In the rows, zero is written as 128.
One turn moves each row of this set onto another row. After a few examples, where does it send each row asked below?
j_716: [140 135 133 146 130 124 133 150 129 126 169 115 129  74 110]
j_852: [148  99 145 119  98 126 144 113 136 173 134 140 110 110  96]
j_641: [168 107 159  96 130 123 111 113 132 122 138 108 144 131 117]
j_120: [133  93 135 111 114 130 132 129 145 149 114 157 114 139 107]
j_572: [135  97 147 114 112 136 147 136 141 144 104 158 125 139 104]
j_251: [131 151 117 138 132 133 117 159 127  97 129 133 140  88 117]
j_111: [146 115 140 117 104 121 126 134 137 141  87 170 128 131 100]
j_685: [115 135 125 134 149 122 126 155 139 111 150 122 134 103 121]
j_409: [162 121 136 109 102 122 129 111 111 169 103 147 126  92  87]
j_680: [170 130 162 102 101 133 113  98 131 109 123 113 138 112 105]
j_894: [165 126 163 100 101 128 116  99 135 110 128 108 141 111 113]
j_506: [131 154 125 138 137 129 126 162 118 110 119 129 142  91 129]
j_613: [139 101 145 126  99 122 145 131 146 163 114 148 125 139 108]
j_158: [169 120 146 114 108 110 125 126 116 160  96 164 129 103  87]
j_505: [153 115 143 105 119 130 132 134 117 140  82 167 134 116  93]
j_194: [121 125 129 136 136 112 137 157 139 113 149 123 141 123 133]
j_107: [153 124 126 142 127 118 137 148 135 109 162 110 123  77 105]
j_718: [148 115 125 101 118 127 117 127 122 146  85 163 130 120  99]
j_628: [152  97 160 134 111 114 149 122 135 174 136 141 126 108  89]
j_601: [156 144 119 139 118 123 128 143 123 101 138 113 131  66 100]
j_846: [163 124 154  94 116 126 112 105 128 117 123 102 154 120 120]
j_52: [155 158 143 136 114 106 128 132 110 111 137 133 134  62 101]
j_734: [148  98 156 121 104 132 159 125 132 170 127 139 123 116  97]
j_229: [157 124 131 106 124 128 114 120 130 144  84 164 139 123 105]
j_712: [142 122 137 121 114 125 124 132 130 137  76 165 144 123  95]
j_717: [136 159 133 137 126 121 125 136 121 116 144 122 130  62  99]
j_130: [123 159 119 131 138 126 118 148 124 105 125 126 143  86 113]
j_21: [140 120 114 137 138 123 132 159 139 101 150 111 133 100 118]
j_137: [156 105 153 124 103 126 143 106 146 174 138 140 118 114 100]
j_789: [167 116 152 111 110 124 145 123 108 168 105 149 132  93  85]
j_599: [129 136 140 141 136 118 134 143 136 122 169 118 121  78 107]
j_833: [166 110 160  93 130 119 109 111 132 114 135 113 145 123 119]
j_995: [140 136 149 150 128 122 140 153 129 123 163 125 116  75 117]
j_820: [143 125 149 141 127 102 143 140 129 129 176 120 125  84 112]
j_814: [147 154 127 140 128 125 120 149 116 112 143 128 136  61 104]
j_764: [145 161 138 145 119 126 132 147 113 117 132 127 130  64 114]
j_61: [144 141 107 134 129 127 125 154 128  93 126 114 142  90 114]
j_704: [127 129 136 143 145 124 133 167 133 115 150 128 128 102 132]
j_535: [141  99 141 116 120 130 130 124 156 148 116 157 123 144 113]
j_340: [174 111 170 100 116 124 113 104 134 114 143 118 129 114 104]
j_43: [162 125 150  98 113 133 112 107 129 117 118 104 152 130 118]
j_690: [129  96 144 130 119 124 141 136 149 152 112 148 135 143 108]
j_984: [131 158 122 130 123 117 122 148 121  95 110 135 150 101 122]
j_411: [172 129 143 114 106 123 127 103 120 169 107 148 134  92  91]
j_280: [123 132 123 144 134 132 130 160 140 111 156 121 134 101 123]
j_509: [167 114 170  97 115 122 112 104 139 106 140 117 132 113 111]
j_193: [165 125 153 125 107 115 131 117 116 158 100 157 135  86  77]
j_492: [162 105 151 124 104 110 142 123 125 182 122 143 128 110  95]

j_158 turns into j_492
j_120 turns into j_718
And these:
j_107 turns into j_21
j_685 turns into j_130
j_411 turns into j_137
j_984 turns into j_52
j_704 turns into j_506
j_280 turns into j_251
j_680 turns into j_340
j_712 turns into j_193
j_833 turns into j_846
j_505 turns into j_789

One turn moves each row of this set onto another row. After a few examples, where does it send each row asked below?
j_104: [149 111 137 109 133 133 145 145 114 119 115  92 119 149 138 125 134 119
 122 110 137 154]
j_105: [121 145 124 136 123 147 150 118 116 128  66 122 150 126 142 100 104  69
 120  94 130 152]
j_94: [ 95 131 159 131 124 134 114 130 117 111  68 115 132 109 153 114 158  93
 124  99 177 133]
j_924: [114 147 148 114 156 129 154 122 112 112  93 126 165 109 172  95  92 102
  97 116 137 188]
j_742: [139 120 155 138 129 134 126 131 128 111 120 154 152 133 146 107 106 111
  87 108 105 146]
j_459: [ 98 141 136 118 120 138 123 131 140 131  76 116 130 103 164 106 146  94
 154 143 135 123]
j_134: [115 154 148 104 130 126 132 121 135 128 106 126 163 108 157 124 149 132
 158 142 117 167]
j_25: [126 140 146 110 146 130 151 139 114 132 142 149 142 130 167 101 103 150
 129 127 121 161]
j_291: [102 136 146 133 139 145 138 150 119 139 106 105  95 141 130 111 114 114
 124 137 170 177]
j_248: [117 116 148 134 142 104 139 147 119 119 124 125 165 129 123 130 124 116
 125 170 158 169]
j_936: [103 127 173 155 141 118 148 135 129 141  98 133 128 126 129 140 119  94
 139 136 169 127]
j_867: [119 139 142 123 156 133 142 136  77 102 107 133 128 122 130 111 132 147
 131 120 123 185]
j_590: [130 136 126 117 132 115 154 140 138 153 114 150 164 104 156  98 113 113
 119 136 117 176]
j_390: [108 160 134 115 131 107 147 133 115  95  86 150 175  90 158 122 119 106
 123 115 124 130]
j_969: [124 129 113 114 136 140 131 148 153 106  86 103 153 112 160  88 136 109
 122  88 155 160]
j_367: [115 136 154 135 163 151  91 153 125 122 101  91 148 125 159 109 145 112
 101 100 151 169]
j_433: [ 99 130 149 144 138 138 133 142  90 103  76 105 141 150 134 138 135  85
 131 115 167 144]
j_343: [120 172 142 130 162 143 144 135  88  95 105 132 163 113 126 117 110 120
 100 149 129 149]
j_759: [ 96 143 126 134 100 128 117 133 109 121  98 163 173 120 159  91 142 100
 140 127 150 155]
j_586: [114 142 156 132 108 127 120 138  80 135 127 152 139 147 130 127 125 128
 121 140 141 132]
j_85: [ 98 134 111 109 141 129 142 156  97  93  82 134 146 116 183 101 134  91
 110 119 160 147]
j_263: [113 133 146 129 142 138 133 143 104 160  97 164 165 127 150 105 122 142
 122 120 127 108]
j_631: [115 118 132 135 163 122 131 150 131 123  90 108 134 112 172  95  89 101
 111  81 138 153]
j_666: [113 141 155 137 147 133 136 127 127  75 100 143 197 121 150 119 131 116
 117 126 149 138]
j_950: [111 164 165 144 150 144 108 139 146 143 117 123 164 119 155 115 161 121
 137 129 147 135]
j_908: [112 133 141 133 136 138 121 127 116 142  99 100 177 130 139 100 128 117
 135 120 203 140]
j_796: [115 104 147 118 157 146 121 140  84 130  80 133 138 123 159  96 106 138
 100  98 127 143]
j_179: [127 121 150 135 127 133 128 119 116 172 106 108 115 129 136  93  95 107
 115 115 154 153]
j_73: [112 153 154 122 113 119 142 155 128 155 119 133 121 136 132 141 134 125
 141 113 134 168]
j_706: [ 95 130 131 146 138 126 117 139 152 145  65 105 128 107 124 106  99 109
 133 128 146 144]
j_508: [112 168 150 157 173 137 128 147 122 123 108 101 142 121 111 121 126 119
 123 125 151 177]
j_660: [ 98 163 174 130 133 140 139 134 109 142 109 152 168 132 132 136 137 124
 109 149 167 141]
j_491: [107 110 136 136 146 143 136 137  80 112  80 124 101 123 149  88 139 102
 135 119 141 149]
j_990: [ 98 129 132 117 138 136 135 139 116 133  63 138 154 102 150 107  88 105
 106 144 120 116]
j_127: [109 135 148 132 135 135 134 134 112 102 103 143 150 121 157 113 128 119
 121 124 184  88]
j_842: [121 148 162 120 125 133 116 131 138 132 123 119 133 122 146  94 104 139
 102  89 141 185]

j_105 turns into j_759
j_706 turns into j_134
j_842 turns into j_924
And these:
j_433 turns into j_586
j_950 turns into j_508
j_25 turns into j_631

